In the rows, 128 means zero.
Families of rows that turns and mirrors carry onto each other, the same ones carrying the whole set onto itself: the rest of each named row's family, in list order:
4 families of 4 rows:
ker: [146 155 116 124 161 102 128 129 154 168 113 150 132  86 117 154 139 150
 122 153  60 140 104 144]
mig: [143 155 116 129 158 105 122 136 156 163 118 153 131  77 122 152 141 146
 130 146  60 136 101 144]
suz: [ 97 126 116 112 141  96 136 124 143 135 132 146 149 139 119 123 127 136
 155 119 107 123  97 120]
kados: [139 152 118 120 158 103 129 135 152 172 111 148 136  81 115 148 135 140
 117 153  63 137 107 142]
kob: [ 91 140  82 138 122 124  95 114 148 111  83 125 142 109 141 159 146 157
 140 155  87 145 138 149]
ribu: [103 126 115 109 134 102 129 121 147 138 130 153 150 147 132 116 130 127
 154 127 107 125  98 114]
pibed: [123 109  70 140 126 109 142 113 162 133 116 154 136 114 140 101 148 162
  89 178 103 125 105 133]
Zenak: [120 111  68 131 131 104 137 105 158 133 115 149 132 116 142  95 153 160
  94 180 104 127 114 127]
dav: [123 102  68 136 124 108 145 111 157 134 120 148 132 116 143  99 141 164
 100 174 104 127 100 126]
Pel: [126 106  67 134 132 112 134 111 163 132 110 150 134 112 142  98 149 161
  94 179  99 125  95 139]
sedut: [ 89 140  82 139 135 123  93 113 149 113  88 129 140  99 142 163 144 158
 138 155  85 146 135 159]
lig: [108 130 116 120 136  98 125 121 144 130 136 153 149 143 127 134 130 126
 159 118 108 123 100 118]
tozu: [144 158 110 125 159 102 123 132 149 164 109 150 134  83 117 161 148 141
 121 147  64 141 110 149]
bidup: [ 99 128 117 113 137  95 123 119 147 137 128 152 146 144 131 126 128 132
 155 117 109 120  96 120]
ter: [ 87 139  76 136 125 122 101 111 144 115  88 131 137 112 148 161 147 166
 141 153  91 149 140 148]
gop: [ 92 138  76 142 124 126  97 106 153 114  82 130 140 110 144 162 150 151
 133 152  84 154 130 152]

Which other rows belong to the same family as Zenak? mig, suz, gop
Which other rows belong to the same family as Pel? kados, lig, ter
Which other rows belong to the same family as pibed? ker, kob, bidup

Families of rows that turns and mirrors carry onto each other, the same ones carrying the whole set onto itself: the rest of each named row's family, in list order:
5 families of 8 rows:
Gem: [133 164  84 110 124 112 109 138 148 113  90 121 130  84 173 140]
tukig: [112 168 102 141 131  77  88 124 156 124  85 138 137 100 146 113]
pazuv: [127 176 103 145 149  88  97 131 155 138  91 130 144 111 159  94]
Nobi: [113 154  90 138 137  84 108 122 165 110  88 116 151  74 136 135]
Vevi: [110 173 113 151 138  83  95 124 158 132  97 137 138  91 146 108]
Nede: [126 161  98 108 124  98 123 116 143 117  78 127 133  89 176 142]
Sudur: [117 172 108 136 156 102 113 109 128  98  88 116 123 100 149 104]
Nuf: [163 137 118 137 146 103 141 136 127  91 101 160 111 118 166 115]
nemon: [163 120 113 112 130  99 156 154 138  95 118 126 126 101 153 134]
ligof: [155 136 120 154 139  78 148 167 153 113 118 144 139 110 144  82]
Zek: [107 168  91 135 144  78 107 120 145 100  87 117 106  92 149 102]
Senu: [164 137  99 152 139  87 144 177 158 137  98 145 142 109 150 134]
vima: [123 170  89 116 154  86 114 117 145 116  84 124 126  76 166 134]
difis: [163 125  82 124 129 104 160 152 138 100 106 129 123 106 140 135]
Bup: [168 139 127 143 139  81 138 146 121 102 124 144 112 118 168 108]
tiz: [105 167 104 130 144  88 111 108 138 105 101 116 111  94 144 101]
pav: [120 170  99 117 140  94 115 118 141 121  95 121 117  72 164 143]
zepov: [155 118 103 134 124  96 165 144 145  85 105 127 119  95 153 138]
lepuf: [113 157  82 135 132  90 120 155 169 126  88 102 157  90 146 115]
Bip: [162 134 130 128 159  87 141 135 132 109 106 146 114 130 170 113]
mif: [171 132 113 148 125  76 148 164 145 125 119 140 151  95 159 135]
vuv: [124 167  98 118 132 109 116 120 134 112  82 114 127  86 155 148]
zugal: [159 123 113 159 122  67 137 162 147  97 117 139 138 122 140 102]
Fasa: [111 169 117 148 150  90 103 139 158 115  84 137 146 106 172  95]
napop: [113 166  88 143 118  92 123 139 155 130  79 113 151  82 137 131]
nar: [142 129 117 163 155  82 151 152 150 104  99 143 138 127 139  91]
mulaf: [172 137  95 139 120  85 145 157 156 137 105 157 148 104 155 125]
burir: [170 138 114 137 139  66 141 154 127 102 112 147 112 121 170 102]
Ruvop: [120 160  76 150 115  95 121 140 169 114  93 112 147  75 143 119]
zeri: [171 124 100 132 147  77 159 154 135  88 117 123 126  96 161 125]
Kabi: [155 132 108 169 149  84 139 161 159 107 117 129 128 116 135  91]
pazat: [114 182 106 160 141  90 108 133 150 127  83 133 140  94 147  97]
vatel: [109 156 112 138 154  98 116 118 144  84  91 101 114 103 159 108]
gimu: [112 157 100 121 139 107 118 114 139  78  89 119 125 101 161  97]
Riv: [167 136 129 129 152  96 141 147 131  94 120 144 115 112 164  99]
Mepu: [109 160  93 136 130  84 122 126 161 127  96 114 150  71 134 130]
Nal: [176 124 109 140 133  74 142 158 148 114 112 145 157 103 157 137]
Rori: [162 129 112 138 118  85 150 177 157 126 111 143 143  96 154 127]
zoze: [166 127 106 127 131  82 165 149 125  99 123 121 125  99 155 130]
Lumo: [157 131 121 161 130  71 146 154 140 109 125 135 145 116 140  93]

Which other rows belong to the same family as Sudur? nemon, ligof, vuv, napop, pazat, Riv, Rori
Which other rows belong to the same family as vatel? pazuv, Nede, zepov, Bip, mulaf, Ruvop, Kabi
Which other rows belong to the same family as pav? Vevi, Bup, tiz, mif, Mepu, zoze, Lumo

